In the data rows, 128 means zero.
In the table below, every row is followed by its label. The labels come from one hidden rule.
[151,171,101,66,137,128,85,141] 2
[122,149,100,60,166,169,118,112] 1
[210,178,134,209,64,73,191,117] 2
[131,119,111,146,140,146,103,217] 1
[111,118,161,109,66,106,148,129] 3
[105,114,123,68,61,148,199,123] 3
[148,181,130,121,116,126,40,134] 2
[107,120,102,138,79,97,119,119] 3
[177,126,149,116,107,182,70,136] 1
[125,120,154,110,62,99,162,159] 3
[202,84,179,186,59,88,154,143] 2
[174,90,156,104,83,99,168,105] 2
[133,227,88,90,170,162,113,99] 2
[146,165,89,114,146,174,116,121] 1
[107,148,105,129,137,77,142,80] 2
[70,76,163,154,96,110,169,124] 3
[80,118,101,108,202,92,174,109] 1
[175,121,132,203,66,67,166,128] 3
[135,197,73,184,120,99,86,97] 1
[130,163,132,58,98,180,156,151] 1
[84,126,129,131,178,135,116,97] 1
[76,155,119,118,110,113,138,101] 3
[87,88,113,168,200,111,86,212] 3
[71,95,183,177,202,70,81,221] 2
[134,115,108,156,121,141,60,136] 1
[122,56,147,146,115,44,147,144] 3
[82,84,124,121,100,157,169,150] 3
[170,167,73,213,105,72,160,91] 2
[121,158,138,76,170,154,82,153] 2
[130,199,87,92,109,161,99,134] 1
[153,179,136,74,153,136,66,210] 2
[121,198,51,94,228,129,89,59] 2
[201,134,102,87,143,155,116,70] 2
[81,138,125,141,128,115,134,117] 3
[85,82,149,106,113,56,175,156] 3
[120,138,116,96,138,164,111,125] 1
[189,118,197,67,145,146,56,193] 2
[140,127,142,101,124,167,119,130] 1
[154,45,175,144,28,160,222,193] 3
[129,121,110,194,152,165,141,170] 2
[103,149,114,72,95,125,144,103] 1
[134,177,121,90,164,157,86,153] 2
[44,153,85,131,188,220,156,99] 1
[167,118,108,106,195,134,73,93] 2
[143,170,171,107,126,111,58,132] 2
[191,179,112,143,118,94,118,119] 2
[240,139,193,213,63,100,155,120] 2
[119,149,55,165,197,158,42,99] 1
[170,86,120,121,146,54,124,123] 1
[150,213,152,114,162,167,34,134] 2
[194,138,131,205,79,63,128,101] 2
[143,53,73,100,140,74,187,129] 1
[26,94,157,113,114,103,150,102] 3
[116,100,208,131,133,194,158,117] 2
[84,75,163,145,59,124,176,205] 3
[138,172,104,131,170,88,131,55] 2
[141,166,77,106,125,144,112,103] 1
[101,161,105,181,97,115,123,113] 3
[140,207,18,66,141,221,87,125] 1
[166,102,142,151,110,113,130,156] 2
[133,152,114,127,199,152,88,169] 2
[73,116,139,122,84,107,137,119] 3
[153,92,142,166,154,176,166,114] 2
[160,78,123,185,107,157,176,117] 3
[97,62,196,135,76,188,150,163] 3
[97,153,140,135,209,129,89,88] 2
[146,123,124,130,114,144,98,119] 1
[69,116,157,126,136,125,132,214] 3
[75,126,112,117,105,104,156,122] 3
[88,172,66,100,134,141,131,128] 1
[104,142,136,56,166,113,157,54] 1
[108,112,177,132,134,126,75,150] 2
[191,120,186,119,132,116,117,112] 2
[138,204,113,121,119,203,56,132] 2
[163,71,125,70,103,194,155,136] 1
[47,22,224,130,115,169,204,128] 3
[182,139,107,124,194,137,141,89] 2
[158,178,54,152,178,116,100,55] 2
[134,88,99,125,85,152,175,147] 3
[201,104,180,171,161,113,70,204] 2
[157,122,151,184,116,90,112,147] 2
[139,121,82,114,155,105,114,126] 1
[127,117,96,107,133,124,145,158] 1
[88,194,35,90,153,172,112,97] 1
[106,158,107,148,183,119,124,134] 1
[92,186,26,125,219,170,74,59] 2
[157,130,163,188,118,141,85,190] 2
[82,128,138,98,91,139,163,148] 3
[134,142,146,168,92,110,181,123] 3
[126,143,144,133,122,110,159,100] 2
[60,147,71,140,113,171,132,171] 3
[209,139,148,53,59,160,152,165] 1
[210,95,164,70,145,65,160,59] 2
[132,105,161,105,86,120,183,173] 3
[79,146,102,135,149,138,135,111] 1
[83,133,171,109,110,115,144,103] 3
[131,186,93,126,148,128,122,85] 1
[74,174,68,53,127,184,136,150] 1
[102,143,94,65,137,200,167,136] 1
[172,128,135,105,105,125,181,124] 1
[169,68,149,170,50,113,186,89] 3
[153,106,147,196,171,63,155,21] 2
[112,164,119,104,126,113,158,102] 1
[102,124,17,105,178,182,133,100] 1
[159,157,136,94,140,88,123,137] 2
[142,110,165,165,205,142,72,142] 2
[211,55,186,66,89,114,221,164] 2
[72,157,158,83,80,99,162,136] 3
[166,167,105,221,93,126,130,135] 2
[156,148,126,135,179,119,91,92] 2
[194,85,98,198,163,93,129,97] 1
[123,153,103,111,127,152,125,118] 1
[180,149,94,145,90,94,127,129] 1
[152,155,124,183,183,157,101,116] 2
[114,131,104,239,126,142,87,47] 2
[135,182,89,187,114,70,86,104] 2
[166,137,167,57,117,166,147,127] 1
[187,107,97,111,111,147,175,114] 1
[106,90,215,108,124,117,159,155] 3
[104,134,143,122,175,75,129,85] 2
[188,116,168,229,63,98,129,132] 2
[139,99,147,129,82,127,174,111] 3
[173,61,109,44,133,96,139,129] 1
[67,114,118,173,88,103,135,149] 3
[201,131,162,92,172,48,101,159] 2
[87,107,161,112,91,123,167,148] 3
[98,72,151,162,56,95,151,156] 3
[150,38,175,163,30,168,202,181] 3
[80,156,42,136,160,171,147,139] 1
[123,67,142,43,140,163,121,161] 1
[115,153,116,114,132,140,130,114] 1
Which label does each new row get?
[72,196,114,75,163,163,92,101]: 1
[83,169,124,154,102,180,160,151]: 3
[123,141,88,93,140,165,110,104]: 1
[84,146,48,186,151,196,57,183]: 1
[202,71,203,206,76,88,154,153]: 2
[92,64,177,190,196,42,106,94]: 2
[99,43,193,133,110,80,153,185]: 3
[90,133,159,165,79,100,152,164]: 3
[121,120,152,97,207,81,94,146]: 2
[112,176,144,137,165,90,94,102]: 2
[194,160,121,121,174,154,111,120]: 2
[122,148,121,107,78,113,123,109]: 3
[115,188,99,91,160,186,113,110]: 1
[100,154,101,111,153,101,127,140]: 1
[122,172,116,135,128,182,126,106]: 1
[114,114,88,172,126,190,126,151]: 1
[168,100,195,141,165,152,87,99]: 2
[115,187,100,75,137,198,72,112]: 1
[233,93,188,86,96,113,111,117]: 2
[103,174,95,112,166,126,117,81]: 1
[132,136,139,147,155,62,169,141]: 2
[134,84,147,139,142,130,127,60]: 1
[119,90,171,115,72,195,122,152]: 3
[132,134,121,108,210,136,89,89]: 2
[134,134,107,63,135,149,132,110]: 1
[90,111,90,121,140,205,117,146]: 1
[78,83,194,95,125,124,145,175]: 3
[148,144,109,140,172,52,97,114]: 2
[130,135,137,110,86,166,129,135]: 1
[179,128,111,225,215,92,91,85]: 2
[180,27,174,115,184,78,169,149]: 2
[144,121,129,141,95,114,147,71]: 2
[99,145,147,110,87,114,226,159]: 3
[132,185,221,148,138,172,53,110]: 2
[163,85,178,116,65,101,137,138]: 3
[156,120,166,136,125,142,115,174]: 2
[185,96,174,153,134,29,177,118]: 2
[97,68,105,207,57,108,155,173]: 3
[123,181,151,110,134,155,119,112]: 1
[149,122,123,155,98,141,103,192]: 1
[150,83,140,217,122,178,91,212]: 3
[128,68,111,184,178,142,75,163]: 1
[50,130,156,107,85,137,131,159]: 3
[93,45,170,156,98,38,150,96]: 3
[76,145,130,104,103,78,151,125]: 3
[126,114,120,140,102,81,151,106]: 3
[147,125,90,107,184,120,138,104]: 1
[57,115,145,128,141,79,157,163]: 3
[71,103,166,155,95,103,127,125]: 3
[58,43,98,176,125,126,202,141]: 3
[136,165,142,88,132,140,69,147]: 1
[135,102,105,123,153,112,95,210]: 1
[100,177,129,92,128,140,130,108]: 1
